Every row has a hidden score from 0 to 20. What is each row's score? 10 is about the middle. The score is a weighted sum of the row's numbers plus the product of two more (or one squared), each taken from its middle value.
np.array([-34., 26., -7., 64., 11., 35., -1., -28., 3., 1., 1., 15., 28., -19., 6., 20.]) >> 10
np.array([-67., 9., -72., 28., -127., 10., -15., -80., -54., -4., -43., -41., -39., 26., -23., 54.]) >> 9
np.array([-64., 15., 77., -45., -13., 23., 12., 29., 3., 36., -31., -10., -21., 7., -33., -3.]) >> 8
np.array([-12., -62., 6., -18., 32., 23., 13., -42., -1., 2., -29., -10., -72., 18., 32., -1.]) >> 10
np.array([50., 9., 84., 1., -36., -16., 26., -13., 20., 9., -2., -36., 13., -43., 24., -9.]) >> 9
np.array([28., 1., 9., 8., 69., 13., -26., 4., 32., 9., 17., -12., 16., 16., -3., -9.]) >> 10
np.array([94., 20., 15., 6., -30., -48., -10., 37., 4., -27., 3., -3., 17., 1., -10., -127.]) >> 16
np.array([25., -21., 50., 12., 9., 1., 21., 25., 13., 35., -53., 29., 27., -22., 6., -2.]) >> 9
np.array([-17., 2., -34., 54., -47., 17., 2., -26., -83., 54., -65., -6., -18., 66., -11., 23.]) >> 12
np.array([-11., -38., -26., -5., 1., 47., -22., -22., -37., 43., 23., -21., 4., -69., 1., 16.]) >> 7
np.array([24., -63., -2., 8., -48., 5., -13., -27., 54., -4., 30., -37., 0., 16., 38., -25.]) >> 10
np.array([-22., 47., 21., 9., 17., -127., 11., 32., -26., 5., 7., 82., 96., -57., -3., -37.]) >> 12
np.array([11., -7., -41., 2., 38., 6., 21., -14., 15., 55., -6., -11., -127., -13., 59., 9.]) >> 2
np.array([17., 43., -11., 43., 75., -72., -53., 31., 28., -9., 47., 21., 100., 18., -51., -68.]) >> 16
np.array([-18., 62., 17., -58., -16., -99., -25., 65., -24., 9., 10., -4., 10., -87., -113., -20.]) >> 15
np.array([-12., 68., 23., 32., -97., -93., -7., 30., -51., -11., 7., 20., 28., -68., -48., 21.]) >> 10
np.array([-24., 34., 44., -83., 59., 33., 23., 19., 72., 30., -31., 26., -41., -40., -8., -3.]) >> 8
np.array([73., -9., -1., 3., -1., 24., -54., -2., 39., 29., 1., -21., 20., 12., 56., 4.]) >> 11
np.array([-32., 48., 17., -53., -24., -41., 1., 58., -47., 69., -14., -3., -39., -83., -42., -26.]) >> 8
np.array([36., -44., -18., 29., -39., 39., -16., -60., -21., 11., -2., -45., -7., 36., 47., -31.]) >> 10
np.array([5., 3., -45., 18., 32., -37., -36., -37., -25., 0., 19., 53., 6., 40., 22., 9.]) >> 13
np.array([39., -42., 2., -40., -4., 76., 18., 1., 5., -24., -13., -15., 35., 44., 29., 9.]) >> 12
np.array([-1., -4., 7., -39., -18., 26., 17., -23., 28., 45., 0., -50., -51., 15., 16., 32.]) >> 7
np.array([30., -18., -10., 7., 29., -48., 26., 17., 11., 25., -25., -11., 40., -45., -35., 13.]) >> 8
np.array([-14., 43., -15., 6., 41., -35., -80., 2., 5., -60., 84., 73., 21., 62., -45., -79.]) >> 17
np.array([-30., -6., -33., 50., 21., 17., 27., -27., -13., 26., -19., -37., 3., 17., -53., 34.]) >> 9
np.array([11., -15., -82., 27., -17., 34., 55., -11., 17., 19., -22., 20., -37., -15., -1., 49.]) >> 6
np.array([-37., -15., -15., 12., -37., 42., -17., -23., 15., -22., 25., -52., -17., -18., 73., 37.]) >> 7
np.array([-10., 9., 15., -27., 57., -49., -61., 5., -12., -30., 55., 59., 57., 43., -41., -97.]) >> 16
np.array([52., -13., -49., -80., 4., 45., -8., -74., 63., 31., 31., -40., -49., 36., 32., 5.]) >> 16
np.array([38., -77., -17., -5., 38., 22., -8., 23., -15., 4., -33., -11., -47., 70., -1., -49.]) >> 13
np.array([14., -28., -5., 39., 59., 103., 42., 2., -109., -28., -7., -39., 10., -21., -59., -12.]) >> 11
np.array([29., -18., -104., 10., -3., -7., -3., -57., -30., -58., 83., -10., 66., 49., 79., -36.]) >> 15
np.array([-49., -40., -28., -28., -3., 58., 36., 61., 31., -28., -18., -33., -54., 45., 51., 0.]) >> 9
np.array([-5., 73., 41., -20., -38., -32., -3., 13., -47., 20., -31., 39., 24., -24., -13., -35.]) >> 11
np.array([-39., -61., -21., -16., -56., 65., -7., -29., -16., -32., 73., -62., -67., 46., 52., 61.]) >> 8
np.array([3., 29., -13., 35., 17., 18., -92., -56., -18., 43., 1., -17., -52., 23., -81., 22.]) >> 11
np.array([-3., -6., -60., -64., 41., -17., -34., 13., 2., 34., 59., 6., 23., 13., 46., 31.]) >> 9
np.array([11., -20., -20., -10., 95., -21., 3., -44., 35., -9., 34., -31., -5., 43., 31., 31.]) >> 10
np.array([-10., 40., 20., 5., -17., -52., 47., -25., -59., 8., 45., 10., -48., -57., -77., 9.]) >> 7
np.array([32., 26., 2., 30., -21., -8., 18., 41., 10., 12., -11., 103., 25., 45., -44., 71.]) >> 11
np.array([12., -29., -115., -62., 16., 28., -55., 14., -32., -13., 81., -14., 40., 4., 80., 2.]) >> 11
np.array([-87., -16., -57., -21., -24., -26., 47., 33., -5., 7., -78., 32., -25., -37., -1., 14.]) >> 8
np.array([-67., -30., -31., 47., -78., 22., -47., -35., 4., 47., 1., 6., -98., 29., -42., 3.]) >> 7
np.array([-36., 11., 3., -24., -65., 12., 13., -48., -16., 55., -46., -4., -31., -2., -77., 18.]) >> 10
np.array([17., 48., -28., 8., -39., 17., 37., 5., -42., 7., -42., -25., 26., -58., 3., 19.]) >> 9
np.array([14., -55., -47., -23., 30., -7., -16., -7., 5., 19., 58., -62., 16., -3., 8., 19.]) >> 8
np.array([-62., -13., 72., 14., 19., 19., 14., 0., 39., 17., -12., 9., -58., -14., 5., -8.]) >> 7
np.array([-38., 56., -22., 17., 8., -34., 11., -5., -35., -34., 16., 33., 29., -13., -34., -3.]) >> 11
np.array([-6., 6., 86., -50., -60., -18., -1., -18., -12., 29., -49., -28., 33., -7., -15., -45.]) >> 11
np.array([17., 27., -17., 29., -28., 1., 54., 47., -33., 9., -5., 79., 7., -50., 15., 92.]) >> 6
np.array([61., -57., 31., -6., -13., 27., -49., -27., -13., -32., 62., -5., -28., 8., 59., 18.]) >> 9
np.array([-11., 16., 56., 6., -31., -34., 3., 37., -23., -10., 43., -9., 16., -75., -22., -8.]) >> 8
np.array([-6., 12., 77., -26., 0., 3., 24., -12., -21., 73., -8., 27., -28., -21., -36., -24.]) >> 7
np.array([51., 55., -2., 8., 33., -55., -70., 16., 48., -104., 51., 45., 56., 10., -11., -116.]) >> 19
np.array([-71., 42., 25., -58., -58., 29., -14., -76., -25., 25., -23., 38., 47., 15., 34., 33.]) >> 12
np.array([-2., 78., 10., -40., 69., -71., -127., 90., -24., -72., 48., 65., 18., 84., -33., -22.]) >> 16
np.array([7., 78., 1., 18., -29., -68., -18., 38., -31., -3., 3., 30., -7., -19., -59., -22.]) >> 12
np.array([-5., -13., -9., 3., -59., 10., -8., -32., -21., 20., -32., -4., -47., 9., -47., -19.]) >> 9
np.array([-26., -42., -42., 65., 14., 25., -30., -23., 43., -37., 19., -41., -29., 61., 79., 26.]) >> 14
np.array([24., -40., -12., -10., 41., -11., -9., -49., 6., 44., 45., -25., -11., 61., 86., 55.]) >> 9
np.array([-52., -12., -42., -10., 27., 9., -30., -27., 86., -2., 40., -2., 32., 43., 52., -8.]) >> 12
np.array([-4., -77., -40., -35., -5., 22., -27., -49., -26., -19., 84., -59., -13., 6., 15., 18.]) >> 9
np.array([17., 18., 19., 49., -28., 16., 30., 22., 27., -33., 50., 20., 22., -16., 23., 14.]) >> 10
np.array([101., 35., 8., 9., -45., -22., 38., 0., -75., -18., -34., -28., 21., -17., -5., -2.]) >> 10
np.array([-3., 1., -24., -17., 42., -25., -41., -50., -93., -41., 33., 7., 20., -2., 1., 3.]) >> 13
np.array([-10., -5., -1., 48., 23., 5., -10., -50., 61., 45., -31., -27., 0., 30., 46., -17.]) >> 9
np.array([54., 29., 86., 69., -10., 8., 44., 37., -2., 42., -40., -60., 27., 27., 2., 45.]) >> 8
np.array([-27., 7., 46., -7., -12., -42., 27., -48., -9., -17., -7., 48., -61., 12., -9., 51.]) >> 10
np.array([-22., -24., -27., 57., 5., 4., 7., -57., 69., 11., 7., -29., 16., -12., -2., -22.]) >> 10
np.array([-13., -35., 2., 15., -21., -36., 50., -29., 49., 77., 28., -24., -30., 39., 28., 61.]) >> 5
np.array([-11., -1., 14., 14., -17., 7., 21., 43., 27., -39., -44., 28., -51., 7., 30., 6.]) >> 9
np.array([-27., 32., 18., 16., -42., 33., 43., -15., -89., -38., 3., 30., -26., 23., 37., 75.]) >> 12
np.array([21., -17., -8., 21., -26., 20., -13., -7., -1., -4., -27., 10., -86., 92., -42., 27.]) >> 10
np.array([34., -15., -27., 20., 55., -12., 6., 20., -12., 24., 63., -41., -2., 10., 48., 57.]) >> 6
np.array([28., 62., 23., 49., 45., -31., -88., 43., -38., -23., 11., 71., 10., 50., -35., -44.]) >> 14
np.array([-29., 22., -9., 8., -47., -16., 18., 63., -1., 8., -19., 13., 33., -8., 40., 67.]) >> 8
np.array([14., -33., -27., -26., 2., 1., 13., -44., -40., -44., 46., 50., -3., 0., 127., 7.]) >> 13
np.array([-21., 18., 18., 3., -127., 66., 27., 4., 25., -12., -64., 59., 0., -19., 13., 34.]) >> 10
np.array([-9., 9., 8., 77., 4., -18., 1., -3., 5., -1., 10., 21., 59., 17., -26., 13.]) >> 13
np.array([-40., 4., -28., -40., 19., 48., 61., -27., -63., -72., -11., 14., 50., -22., -15., -28.]) >> 13
np.array([-19., 73., -2., 5., -44., -41., -6., 15., -26., 11., 4., 0., 33., -126., -42., -40.]) >> 17
np.array([-82., -32., 11., -84., -5., -18., 9., -34., 42., 54., 3., -40., -3., 34., -5., -45.]) >> 10
np.array([3., -37., 4., -74., 15., -8., -2., -34., 19., -4., 13., -80., 9., 8., 4., -28.]) >> 10
np.array([-12., -15., -27., -40., 37., 27., 22., -47., 88., 21., 18., 29., 42., 56., 28., 25.]) >> 12
np.array([-42., 27., -11., 56., -38., -19., 58., 108., -19., 4., -32., 25., -10., -2., -16., 34.]) >> 8
np.array([-15., -1., -13., 7., 20., 31., 12., -21., 2., 34., 11., -127., -33., -102., 4., -2.]) >> 8
np.array([-70., 20., -24., -29., -26., 27., 7., 11., -18., 68., -48., -15., -29., -21., 15., 47.]) >> 5
np.array([12., -11., -49., 1., 17., 7., -15., -69., -39., 6., 55., -10., 11., -5., 64., -19.]) >> 10
np.array([-78., -5., 63., -54., 11., 41., 55., -11., 65., 104., -6., -2., 3., -55., -52., -30.]) >> 10
np.array([-25., -15., 5., 28., -2., -5., -18., -51., 7., 10., -24., -35., -25., -30., 34., 8.]) >> 7
